Each row is where one point has got to under a steady rotation. How many ticks took it there?
The counts run from 0 to 376.
[140 131 115 108  90  85 132 155 123  86 121 121 129  61 150 124 150 160
  92 125 155 105 121 126 144 170 129  91 111 136 161  87 140] | 117
[133  93 108 163  95 113 112 141 123 103 115 149  93  74 143 176 142 132
 147 109 143 142 112 149 104 147 130 110 162 183 105 173 108] | 201
[ 99 132  96 140  96 103 111 129 120  73 101 144 104  79  93 108 173 165
 122 151 150 100 132 119 117 130 131 114 115 154 103  80 144] | 170
[136 134 113 102  93  84 131 151 125  88 124 120 134  64 147 128 155 158
  94 118 154 102 115 121 143 173 123  90 115 142 158  85 141] | 118
[131 117  86 166 111 139 113 122 111 135 144 128 109  86 129 162 124 137
 118  95 153 106 131 134  77 118 132 121 172 200 134 140  85] | 336
[ 87 150  80 113 126 124  93 107 123 112 109 148 148 112 111 141 174 156
 165 120 133  93 105 110 101 117 123 104 140 180  86  96 119] | 177
[119 150  80 125 147 158  95 106  81 148  74 125 137 148 141 125 132 146
 165 178 123 114 127 146 106 111 154 144 142 154  91 144  87] | 186
[120 169  75  85 111 150 113  98 107 141 100 145 165 131 142 130 174 131
 183  99 124  95 114 128 119 107 154 112 140 146  91 124 104] | 369
[137 114  95  76 120  88 150 132 112 122 114 134 127  97 156 147 168  98
 168  58 151 122  93 126 124 167 140 119 154 140 122 134 141] | 71
[155 135 119 113  90  96 137 162 109  94 114 118 117  66 153 115 143 157
  81 152 162 115 125 141 147 167 146 107 110 117 164 104 140] | 114
[136 150  74 116 133 148  99 121  83 170 112 148 145 147 149 162 130 130
 177 129 150 132  96 142  84 102 160 138 167 132 131 160 103] | 48
[119 141 102  75 122  89 124 135 133 103 131 118 155  83 150 136 164 151
 113  99 144  90 102 108 136 172 115  88 125 165 135  82 130] | 122
[117 158  82  63 168 130 120 112  98 147 109  97 163 136 163  93 139 133
 114 152 124  86 126 122 137 148 134 144 125 162 112  97 102] | 131
[123 147  82 135 143 156  96 106  78 148  70 123 133 143 143 122 126 147
 161 186 123 118 133 150 108 109 155 147 142 149  94 146  85] | 187
[123 120  90 161 101 136  91 129 115 120 148 119 120  85 149 118 105 156
  71 157 133 106 161 135 117 124 115 134 140 196 148 109  82] | 143
[133 108 107 106 137 112 137 142 119 116 113 151 101 100 142 158 166 106
 159 102 143 136  86 146 114 158 153 131 162 164  72 187 130] | 207
[134  94 107 180  87 115 105 137 116 101 108 144  91  74 143 170 130 139
 143 126 139 144 128 152 106 136 129 111 155 179 117 164  96] | 199
[162 115 113 139  82 103 102 162  97 118 106 142 114  94 183 138 110 145
 122 176 146 161 122 163 140 151 144 127 131 105 173 151 125] | 247
[113 132  99 116 126  82 126 145 118  94 127 125 120  77 109 146 161 163
 110 113 175  98  99 108  98 159 122  96 135 155 148  77 149] | 308
[117 166  76  86 108 144 113 100 112 133 104 147 165 124 138 133 177 132
 183  94 126  96 112 125 118 107 152 109 138 149  92 121 108] | 368
[133 146  82  97 149 138  95 145 115 165 191 147 154 126 158 151 119 136
  93 129 152 115  92 130  96 122 134 140 168 173 152 139 112] | 287
[102 124  73 127 105 101 112 125  88 104  95 154  92 119 101  79 153 126
 154 163 152 124 143 127 112 115 146 171 126 115 120  90 161] | 31
[109 113  69 124  93 104  79 130 117 130 165 144 140 103 160 104 113 132
 104 138 129 123 150 117 130 123  98 150 140 160 178  75 122] | 278
[124 116  81 176 101 137 106 120 102 132 139 125 108  85 131 153 117 139
 116 109 151 107 150 130  81 111 125 123 164 196 142 123  81] | 334
[160 139 119 112  92  98 138 164 106  97 113 118 117  72 154 112 139 154
  76 159 164 116 125 145 149 166 153 113 110 112 166 109 139] | 113
[ 95 120  65 147  84 101  95 118  96 103 106 160 104 107 101  95 149 132
 161 145 146 123 149 121 105 103 129 152 131 125 135  79 150] | 34
[176 151 117  98 111 122 144 168  92 124 120 119 124  96 165 111 132 146
  75 173 163 121 115 159 142 156 177 129 123 104 156 145 129] | 109
[102 133  63 137  93 125  78 109 111 137 133 169 142 119 125 153 145 140
 183 103 143 121 114 118  84  90 122 121 161 153 138 106 123] | 41
[134 126  68 125  53 123  96 118 112 131 147 149 137  97 171  97 122 118
 124 114 125 123 165 131 139 105 125 142 136 136 178  91 110] | 89
[135 132  67  80  97 116 131 113  84 138 107 130 132 124 166  62 140  90
 145 130 127 119 157 135 150 127 150 174 125 109 142 102 129] | 82
[113 153  90  54 155 109 123 121 121 126 125 107 170 114 156 123 162 141
 123 107 133  83 100 108 132 165 121 107 130 172 115  89 119] | 126
